Some points:
-20:-17:-15:-33:5:39:-4:-20:-20:-34:12:-20:-10:-8:-19:-1:16:43:39:-27:13:-32:7:-16:-17:-23:-30:-37:-21:-11:-2:-23:-28:0:-47:6:-14:-17:-18:6:-42:14:-27:-7:-14:-29:-40:-29
-36:-19:-12:-11:-29:-28:-8:-22:-4:-18:0:12:4:23:4:-28:-11:-19:0:-26:-30:4:-23:-16:4:-27:-16:-32:-1:-14:-11:22:-18:-36:-38:24:-34:25:-31:-5:-38:-12:15:12:-16:9:-27:-8
-34:-11:-19:16:-36:-44:-35:-18:-27:-11:-41:-6:-14:-34:7:-19:-20:-30:-17:-18:-45:19:-22:-17:-8:-9:-38:-11:-6:-31:-24:11:20:-24:-32:9:-20:-11:-18:-12:-37:-19:-18:-2:-8:-25:-31:-26
67:14:12:24:22:-21:-22:27:10:92:-36:-12:10:-33:-22:5:-9:7:-8:27:-49:-26:14:-14:10:42:-8:0:-12:-27:-14:6:-32:-32:127:-24:35:-24:19:-21:26:59:20:-28:6:22:44:-18
27:2:-11:-25:20:-23:-32:19:33:30:1:-20:8:-31:-26:-27:-2:11:-17:-30:-41:-31:-12:2:35:39:-32:-29:-10:-16:-10:3:-18:-10:23:-24:20:-15:-30:-18:7:12:-5:1:-9:20:4:-18
5:-13:-18:-26:-22:-6:-36:-1:-24:-2:-20:-17:-14:-28:-5:-16:-14:32:10:-22:-40:-25:-10:-1:-19:15:-30:-38:14:-20:-12:31:-30:-31:-2:6:6:-13:-26:-14:-29:49:37:-30:-15:-13:-13:-2
34:0:-19:-9:7:25:0:7:16:-5:55:29:21:91:17:-1:34:1:-18:15:83:-39:-9:-4:-16:17:49:-7:44:53:47:-4:-16:-47:32:-11:-28:47:-11:13:109:-21:105:-4:70:86:-3:79
6:-12:-8:-22:-19:13:29:-9:35:-27:19:45:13:97:2:-19:12:-29:-5:-32:68:-3:-22:-5:16:-25:61:-35:-10:29:3:8:-38:-34:-36:7:-36:41:-22:5:-18:-26:29:-30:-4:56:-26:67
-32:-8:-21:-4:-23:-17:-34:-14:-24:-27:-14:-11:-17:-47:-2:0:-5:-23:-21:-9:-18:-2:-17:-17:-1:4:-38:-9:-18:-23:-23:5:20:-20:-26:-21:-6:-31:-9:-15:-29:-14:-36:19:-10:-27:-18:-23
-28:76:35:15:98:40:43:30:-12:17:-33:33:-14:2:20:82:-3:-4:-28:127:17:127:117:52:40:1:109:127:127:-8:-2:49:127:127:-39:67:50:-5:-1:32:-7:-4:-9:4:-13:-34:114:0
32:5:-20:-18:15:27:-13:-1:24:-22:78:56:24:98:-5:0:32:3:-20:-2:108:-36:-12:-17:-6:-11:103:-14:9:36:56:-4:-24:-31:-19:-3:-25:34:-22:7:31:-14:110:-43:37:89:4:98
-41:-1:30:10:-21:-35:-15:-1:-27:-17:-40:-11:3:-34:24:-13:-18:-4:-26:-36:-40:26:-13:22:-2:-15:-39:-23:-18:-14:4:-24:-14:19:-30:-30:-25:3:-13:14:2:-12:-31:-20:-13:-22:-33:-34
-27:-16:-17:22:-32:-42:-44:-19:-12:7:-40:-12:-10:-32:-2:-27:-16:-11:-7:-34:-45:-27:-21:-19:-9:-21:-32:-18:-8:-27:-14:6:-4:-51:-38:9:-22:-18:-14:-15:-36:2:-3:2:-5:-23:-37:-27
12:-4:-23:25:-16:-18:-32:-1:38:12:19:-18:-3:-33:-11:0:-18:-12:-4:-21:-28:-39:-21:0:15:30:-5:1:0:5:-17:5:52:-38:-15:-11:16:-30:11:-17:-18:-4:-27:37:1:-13:-9:-30
67:15:0:44:42:-26:-28:31:40:127:-42:-8:20:-29:-14:6:13:-15:-6:51:-40:-46:33:-10:21:84:23:33:-4:-17:-23:-6:-25:-18:127:-7:95:-14:82:-21:63:23:15:-31:11:36:127:20
59:5:127:34:-21:2:89:38:18:-18:-42:10:28:9:62:-12:-3:-8:34:-26:115:127:-16:94:-12:4:5:2:11:90:17:-15:-30:127:-13:0:-14:127:-21:27:82:-5:1:102:14:16:-42:96
-42:-8:-13:-26:17:-9:4:-9:-29:-34:-31:-11:-13:-28:-25:-24:4:3:-3:-27:3:-41:-2:-9:-11:-36:-23:-34:-26:-16:-2:-16:-37:-19:-33:-15:-7:-34:-14:9:-9:-22:-40:-29:-8:-27:-16:-34
-39:14:22:47:-18:-27:17:-3:-30:2:23:-10:-2:-28:45:46:-6:-2:5:1:-30:6:-9:-5:3:-11:-23:18:1:-11:21:-10:54:-13:2:-9:-19:-20:65:7:-1:15:-28:-23:-3:-22:-16:-39
4:-21:-29:-8:0:9:127:-20:38:-15:57:-7:-14:62:-12:-2:9:-5:43:-15:-9:24:-19:-15:-8:-36:-9:-28:-32:22:11:-12:-17:-7:-2:6:17:-12:92:-9:-9:-31:-35:3:6:-14:-24:1
-34:10:16:-19:35:19:9:9:-25:-23:-38:-2:-14:-6:-22:-3:-4:14:-15:44:-13:-32:44:24:-6:-33:21:46:16:-5:-14:6:13:-19:-48:31:5:-28:-27:33:-8:-24:-29:35:-17:-38:30:-17
-22:-15:-13:-21:-3:15:3:-16:-29:-25:16:-18:-12:-14:-10:8:7:24:48:-21:5:-27:5:-17:-14:-25:-36:-20:-35:-4:3:-23:-15:-17:-37:-2:-19:-20:8:8:-35:10:-35:-27:-16:-27:-31:-23
41:2:-16:-16:-22:104:-29:-7:10:-24:98:0:6:2:-6:45:1:27:16:8:17:3:9:-11:-16:38:-13:6:-22:9:5:-16:34:40:-17:-8:26:-7:-2:-13:-3:23:-13:59:5:-17:-1:-32
Along one direction, these points spread out more than along any other. Take the direction at right angles to it along which they spread out most. Go by this last direction. How far along it is each point below, from 0 to 99? The average is 50, and the first point in the table lies past the average. One standard deviation of the points above along it is 16.
-27:-16:-17:22:-32:-42:-44:-19:-12:7:-40:-12:-10:-32:-2:-27:-16:-11:-7:-34:-45:-27:-21:-19:-9:-21:-32:-18:-8:-27:-14:6:-4:-51:-38:9:-22:-18:-14:-15:-36:2:-3:2:-5:-23:-37:-27 53
41:2:-16:-16:-22:104:-29:-7:10:-24:98:0:6:2:-6:45:1:27:16:8:17:3:9:-11:-16:38:-13:6:-22:9:5:-16:34:40:-17:-8:26:-7:-2:-13:-3:23:-13:59:5:-17:-1:-32 49
-32:-8:-21:-4:-23:-17:-34:-14:-24:-27:-14:-11:-17:-47:-2:0:-5:-23:-21:-9:-18:-2:-17:-17:-1:4:-38:-9:-18:-23:-23:5:20:-20:-26:-21:-6:-31:-9:-15:-29:-14:-36:19:-10:-27:-18:-23 48
34:0:-19:-9:7:25:0:7:16:-5:55:29:21:91:17:-1:34:1:-18:15:83:-39:-9:-4:-16:17:49:-7:44:53:47:-4:-16:-47:32:-11:-28:47:-11:13:109:-21:105:-4:70:86:-3:79 71
5:-13:-18:-26:-22:-6:-36:-1:-24:-2:-20:-17:-14:-28:-5:-16:-14:32:10:-22:-40:-25:-10:-1:-19:15:-30:-38:14:-20:-12:31:-30:-31:-2:6:6:-13:-26:-14:-29:49:37:-30:-15:-13:-13:-2 52
67:15:0:44:42:-26:-28:31:40:127:-42:-8:20:-29:-14:6:13:-15:-6:51:-40:-46:33:-10:21:84:23:33:-4:-17:-23:-6:-25:-18:127:-7:95:-14:82:-21:63:23:15:-31:11:36:127:20 21
59:5:127:34:-21:2:89:38:18:-18:-42:10:28:9:62:-12:-3:-8:34:-26:115:127:-16:94:-12:4:5:2:11:90:17:-15:-30:127:-13:0:-14:127:-21:27:82:-5:1:102:14:16:-42:96 60
